(in the rows, 128 means zero)
Each named turn below is shown by a few rows before and after it. Which turns, in which order, take the first row of each later pair to the second? The first pair is answered.
Z_37:
[144 132 137 137 122 118 100 120 116 162 173 138 161 116 125 136  98 150
 128] => [144 125 139 136 134 119  95 113 115 167 170 137 162 115 133 130  97 143
 130]
[139 129 115 140 108 139 127 126 117 141 144 174 140 113 157 160 133 150
 134] => [124 160 121 146 118 113 135 140 127 135 174 148 143 131 113 161 123 145
 123]
[108 181  84 143  83  97 148 152 131 114 104 133  98 136 108 156 162 118
 122] => [ 83 165 125 118 111  81 134 145 159 113 112  95 108 155  79 118 124 110
 101]
[102 127 149 108 146 107 110 137 131 129 136  96 142 142  78  93 100  93
 111] => [122  92 137  87 145 139  97 111 110 132  94 126 136 125 138  88 108  96
 127]
Z_981:
[108 112 132 140 132 115  98 122 128 128 160  94 177 140 111 147 119 126
 155] => [ 96 108 135 143 144  97 135 151 168  99 128 103 113 160 153 108 128 142
 132]
[ 95 159  89 149 103 131 171 141 158 109 143 152 129 144 130 125 115  86
  75] => [121 118  73 121  97 173 130 125 125 110  99 146 146 126 137 142 117  61
 102]
[117 129 148 153 122  93 150 140 172  97 139 107 130 155 148 118 143 174
 113] => [144  78 125 119 111 147 107  98 124 101  88 100 142 133 163 139 150 136
 153]
Z_252:
[131 105 109 115 157 120 133 106 153 123 134 130 101 145 151 122 101 138
 120] => [128 101 117 111 154 123 117 105 146 119 136 119 111 146 129 128  93 123
 123]
[ 99 134 124 107 149 140 125 144 107 109 121  76 107 151  39 141 115  85
 130] => [110 153  98 135 127 139 138 147  97 110 143 100 109 144  40 181 136 104
 145]
[112 149 139 131 139 114 150 148 150 106 103 113  94 137 123 134 139  98
 136] => [108 150 142 132 142 120 144 149 144 105 104 113  98 136 113 133 138  96
 143]
[ 71 155 149 152 156 112 168 118 135 137 177 140  93 147 113 108 153 168
 116] => [ 67 144 159 139 164 117 166 118 141 137 166 127  91 155 110  89 149 163
 110]
Then:
Between the rows of a pair lie 2 to 4 turns.
[147  67 128  94 128 211  90  76  86  81  96 107 129  98 163 117 130  81
 143] => [156 128 104 137 104 188  95  83  63 114 177 125 177  86 118 194 144 105
 159] -> Z_981 Z_981 Z_37 Z_981
[145 117 106 140 105 142 139 134 135 120  85 142  99 126 188 135 156 129
 146] => [151 137  86 150  99 154 131 142 112 127  98 141 116 127 145 165 158 109
 159] -> Z_37 Z_981
[113 118 142 106 160 128 100 114 135 144 136  92 141 129  91 103  94  53
 134] => [113 125 158 119 169  95 133 128 172 130 129 135  98 142 160  64 110  99
 107] -> Z_981 Z_37 Z_981 Z_981
[121 165 125 184  94 105 124 127 109 133 183 145 173  94 134 182 146 157
 138] => [104 167 155 174 121  77 127 127 132 134 199 122 173 111 110 142 122 154
 115] -> Z_37 Z_252
[134 116 137 117 137 144 116 128 150  86  88  93 119 151 106 102 117 105
 108] => [127 162 138 151 132 110 145 145 164  94 153 116 128 162 101 125 133 141
 100] -> Z_981 Z_37 Z_252 Z_981
[115 106 137  93 156 142 119 134 148 104  77  84  98 135 100  80 121  73
 101] => [147  88 134  77 143 165  77 100 105 134  95 101 164 112 102 116 117  77
 124] -> Z_981 Z_37
[190 144 109 143  99 138 145 101  88 143 153 172 147 114 146 183 159 149
 168] => [155 158 140 145 129  90 190 132 161 120 139 172  86 151 176 105 151 167
 113] -> Z_981 Z_252 Z_37
[107 112 110 160 134 127 176 161 152 100 117 132  79 152 157 126 145 133
  87] => [ 90 102 132 154 144 135 154 157 161  96 112 103  90 161 124 109 111 109
  83] -> Z_37 Z_252
[155 111 121 112 121 132 139 108 102 136  93 213 105 147 223 111 155 151
 125] => [152 179 127 133 122  98 115 115  84 177 205 179 190 146 113 166 124 150
 130] -> Z_981 Z_37
[118 200  97 162 112 128 173 174 128 121 154 136 100 118 122 193 144 122
 117] => [152 134  84 118 111 187 128 134  85 122  99 140 113  97 171 190 143  99
 149] -> Z_252 Z_981
[150 136 111 161  71 162 173 114 135 144 129 192 133 118 207 155 144 180
 108] => [143 173 130 160  84 141 160 110 127 173 203 163 194 124 139 170 119 176
  99] -> Z_981 Z_252 Z_981 Z_37
[139 111 134 142 138 137 163 141 153  78 102 206  60 137 198 137 139 118
 115] => [136 140 156 132 146 127 104 124 115 132 203 135 177 136  63 176  79  78
 130] -> Z_981 Z_37 Z_37
[129 204 154 152 122  78 154 136 155 144 204 140 139 149 142 107 121 177
 102] => [138 157 160 107 136 116  94  94 120 169 208  97 201 130 102 105  92 135
 126] -> Z_252 Z_252 Z_981 Z_981
[ 97 164  79 157 111 134 141 169 174 129  83 130 113 147 140 143 120 166
 124] => [116 175  75 160 104 141 121 159 150 148 130 142 159 140 121 178 122 171
 137] -> Z_981 Z_252 Z_981
